Each path is a new rotation, seen through one point. The rows after it are directions, each followed by how far the rotation turns it, in degrees each step (0 if it stays put).
Each turn is a multiple of 5 degrees from 10 to 175, or 0.
Each row of a path follows its step; steps can be skipped.
Path 1:
step 1: [ 11 -19  -1  -6   4 -31   7  -7  20 -12  12 -36  -3   6 -25  -7  -5  -1
  -8   2  24  -4 -16  10  12 -11 -17  13   7  13]
step 2: [-36 -17   3 -17  18   0 -11  -9 -20   5   5  -8  -4  13 -14  -9   5  15
 -30   5  -6  17  -8  -7 -16   9   5 -31   7   4]
step 3: [  6 -13 -22 -23  -1  -4   0  -4   1  -4  10  31  10   0   7 -12 -10 -35
 -12  -5  -2  37   7  12  -4  -2 -13  21   9   5]
step 4: [ -3   8  21  -7 -10 -19 -17  -8  -3  -5   2 -23  16  18 -15   0   0  -2
   1   4  15  18 -13  25  36   5   5  15  11 -23]
step 6: [ 12  12 -13  12 -13   3   2  12   2   1 -33   5  10  -4   7 -25  -7 -19
 -23  15   6  35  -4   4  -5 -22  -4   5  13   8]
step 7: [ 19 -10  11  -2 -17 -27 -29  11   2  12   9 -10  -7  11   2 -10 -24  -6
   7   1  16   6 -10  -6  18   6  36 -13   7  -9]
step 8: [  6 -27  28   2 -18  23   0 -31   2   7   3  10  -4   9  11 -13  16  15
 -14   7  -3   8   2  23 -16  -6  22  -1 -16  13]
step 9: [ 24   1 -16 -21 -13 -17  19  -4   9  -6  -5 -25   8 -10   1 -14  -7   0
  -7  23  28   8  -7  -2 -15 -16 -13   6   5  27]
step 10: [ -9 -15  17 -14   3 -18 -19  -6   4  -9   0 -21 -13  -4 -30 -15 -23   8
 -13   3 -13  12   4 -17 -10   8  18 -23  18 -13]
step 11: [ -7 -30 -12  -7  11   5   9 -25  13  13  26  22 -10  14  -2 -14  -3 -11
 -20 -10  -4  10  -2  22  -3   7   8  13   8  28]
step 12: [ -6  19  -6 -19 -14 -31  -2 -24  -7 -17   4 -19   9  17  -2   5  10  -6
 -15   3  21  22 -14  22   4  -7 -25  -1   5  -5]
step 13: [ -4 -24  12 -33  15  -2 -28  20 -14   0  11  -6  10  -4 -11   9  -4  23
  -8   7 -13  34  -2 -17   2   7   3  10  -2  -3]
Speeds:
[  9  -4  -5   0 -11  -7  -2   8   2 -12  -6  -6  -2   7  -3   0  -2   5
   9  -7  -4   3   1   1   5   0  -8  -1   7  -2] | 125
[ 3 -5  3  2  5  7 -6 -8  9  6  2  0 -4  7 -4 -4 11  2  1 -4  5 -8  3  1
 14 -3 -1 -3  7  1] | 110
[  4   7  -8   0   1  -1   8  -3  -1   0  -8 -11   3   6   0  -2  -3  -6
  -5   3  11  -6  -9   0   7  11   1   5  -1  -2] | 135
[ -8  12   3   4  -5   4   6  -3  -9   5  -2  -3   5   2  -7 -15   4   9
   4  -2  -7   6  -1   1   2   2   3   0   5   2] | 175
[ -5  -1  -3   1  11  -1   2   1  -5  -5  14  -6  -6   4  -2  -2   8  -5
  -2  -4  -1  10   1  -3  -1   3 -10   6  -1  -8] | 35
[ -4   0   4   8  -3  -1   4  -3   5  -2   9   1  -2   8   0   2 -11  -4
   7  -4   1  -2   5  15   0   1  10   8  -1  -4] | 100
[ -6   8   6  -4  -1 -11   1   3   8   7  -5  -6  -4  -9   7  -4   4  -8
   3  -6   6   1   2   5  -1  -7  -6   6   4   2] | 130
Path 2:
step 0: [ 16  -6   2 -26  18  35   4  14  19   0  -2  -2   3 -16  18 -25 -22  12
  17 -13 -16 -15   2  10   4 -17 -37   4  11   8]
step 1: [ 30  -9 -17 -18 -16   4   3  11  12  14  16 -15  25 -11  15   9  -8 -24
  27 -13   1  22   4   6 -18   0 -35  13   9   1]
step 2: [ 18 -20  18 -18  -7  -4  -1  10 -16  -6 -12  -7  12 -10  -2  -7   5   6
  15 -12 -30  15 -11  38 -26  15 -18  10  30 -11]
step 4: [ -5 -41 -22  -3  -6   9  13 -13   3 -29  10 -22  26  -8  11  -9   5  20
  23   8   0 -10  24  28 -13   4   7   1  11  -7]
step 5: [ 11   1   4 -14   1 -22   8  -8   4 -49  -3  -6  20  24  10   5 -10  -6
  25   2 -18  -9  18   9 -31 -17  -6 -13 -12   2]
step 6: [-14 -10  -7  -4   7   1 -17  -5  11 -27  33  11  15  14 -24  11  -9  -9
  34  29 -15   5 -13  16 -19 -17   6   3  22  -4]
step 7: [-12 -14  13  -3  25  -3 -16 -25 -11   5   9 -22  19   8 -15  -5 -21 -24
  25  14 -38 -20  13  11   4  -1   2  -6   2  22]
step 8: [ -4   9  10  18  21  16  -8 -10   0  -3  21  11  12 -14  13  -7 -25   8
  50  -9  -3 -28   0  15   3 -25 -15  10  -3  11]
step 9: [ -8  14 -31  -9   3  -2  -4  -6 -12   4   7 -11  15  -2 -12  -5 -33 -34
  26 -19   2   2  12  29  10 -13 -30  16   1 -10]
step 10: [-11  12   3   0  26  -5   0  11  -7   7  -5  -9   6  -1  -8  11  -2   3
  33 -47 -28  21  -7  20 -16  -8  -8  26  19   5]
step 12: [  7 -17 -23  16 -16  14   5   0 -11  -6   9 -17  10  -5  33  -1 -22   6
   2 -31 -24   8  22  24  -5  -6  26  18  16   8]
step 13: [ 26  -9 -11 -25  -3   4  -7  12   6 -45 -13 -10  -4   4   2 -15 -36  21
  11 -21 -21  10  13  -6  -9 -22   4  11   0  -7]
Speeds:
[  8  -3  -1  -6   1  -3   1  -9   0   4  -3  -1   4   9   8 -11  -1   6
   0   7   9   3  -9  -2 -10   5  -2  -1   9   4] | 25
[-14   1   0   7   0 -15   2  -8  -5   0   6  -4  -7   7  -2   1  -2   3
   9   3   3  -5  -4   4   2  -4  -5  -2  -1   1] | 25
[  1   0   3 -12   5 -11   2   4  -1   1   5   6   1   4  -4   7   9 -10
   2  -6   0   8  -2  -4  -3  -6   1  -5  10  -6] | 85
[ 3  2  6 -7 -2  3 10 -7 -8  1  6 -1  0 -5  5 -6  0  3  2 -1  5 -8  9 -3
 11 -7  9  2  7 -2] | 85
[ -1  -7  -6   1   3  -2  -1  -2  -4  10   8 -16   1  -3  -7  -3   2  -5
  -5   0   3   7  11   5  -7   5   7   0  -1  -1] | 135
[ -9 -10  -2  -5  11   5   2  -2  10   5  -2  -5   3   2   1   3   9   5
   4  -3  -3  -4   0 -10   8   4  -2  -2   1   7] | 100
Path 3:
step 0: [-16  -5 -20  20   4  23 -27   4   1  -3 -10  15  -3   3  -4   9   2  -1
  -8  33 -33  16   4  -8 -27  13  -1  19 -15 -13]
step 1: [-12   5 -26  11  18  -2  -2  -1  -3  23   8  -7  12 -19   8  10  -9 -22
   3 -17 -13   4  19  -7 -31   8   9  26 -31 -16]
step 2: [-25  -3  10  12  19 -13  -6 -10  15 -13   0 -39   2   1   4  -9   1 -11
  -9 -25 -18  -3   6 -28  -2  23  23  20  -7  -6]
step 3: [-33 -35  13   4  11 -16  12  -5   1  18 -16 -13  10 -22   7   7  18  -2
   3  13 -14  -5 -10 -28  17  13  10  -4  10 -19]
step 5: [-19   3   9  12  -9 -14  19 -10  -8 -10 -24  18  -5   0 -20 -23  10  16
  -8   0 -30   9  17  13 -16   2 -19   0  -8 -33]
step 7: [  4  -4 -26  21  13   5   7 -18  15  19  -6  -5   1 -17   2 -14 -10 -13
  -8 -15  -5   6  -1   7 -22  44   6 -14 -29   1]
step 8: [-30 -12   3  12   5 -14 -22   4  19  -3 -13 -20 -15   6 -17   3 -12  -2
 -12  -3   1   2 -12 -33 -23  29   7 -16 -25   0]
step 9: [-35 -18 -12  -6  17  -9 -16  -2 -26   5  -5  -9  12 -23 -13  26  -1  22
   5  20  -8  -4   4 -21   0  18  11  -2 -16  -9]
step 10: [-26   9 -31 -20  18 -20   9 -26  -5 -12 -23 -22   9 -12   1   3   6   8
  -8   5   3  -9  21 -12  -8  -7 -11  26  -7 -19]
step 11: [-21  -1   4   6 -10 -22  27 -21 -10  -9 -38  -8  -7  10   8   0  17  -2
 -10   0 -43  -3  12   5  -1   5  10  22  -3   1]
step 12: [ 11 -10   7  21  -2 -14  40 -25  -4   2 -16  21  11 -13 -11  21   8 -30
 -13   8 -11  11  -9 -17  -3  17   7  11  -3  -9]
step 13: [ -7  -7   3  30   4   4  14 -10   0  -8 -21  16   3 -28 -24 -21   7 -17
 -22 -20  16  -3  13  -6   2  26  -2 -13 -21   5]
Speeds:
[  8   7   1   3  -3   6   6   2   3  -2  -3   3  -1  -1   5   8  -7 -11
  -5  -2 -14   6   5   6  -1   1  -7   7  -5   2] | 65
[  0  -2  -5 -13   4   3   7   7  -3  -7   9  -5   9   4  -3  -7  -1   1
  -2  -7  -4  -1  13   3   2   1   5   3  -2  -6] | 85
[ 10  -7  10   8   1   0  13   5   0  -6  -5  -5  -3 -10   2  -3   1   5
  -3   4   5  -1   3   2  -5  -8   6   2   2  -4] | 45
[ -2   1   0  -2  12  -8  -7  -3  -2  -1   5   6  -2   1   4   1   7   3
 -11   9  -4   0   7   9  -5 -11  -5  -3  -1   2] | 70
[-2 -3 -3 -2  1 -5  6 14 -2 10 -1 12  3  3  2 13 -1  2  2  2 -3 -3 -1  1
 -1 -1 13  0  2  1] | 130
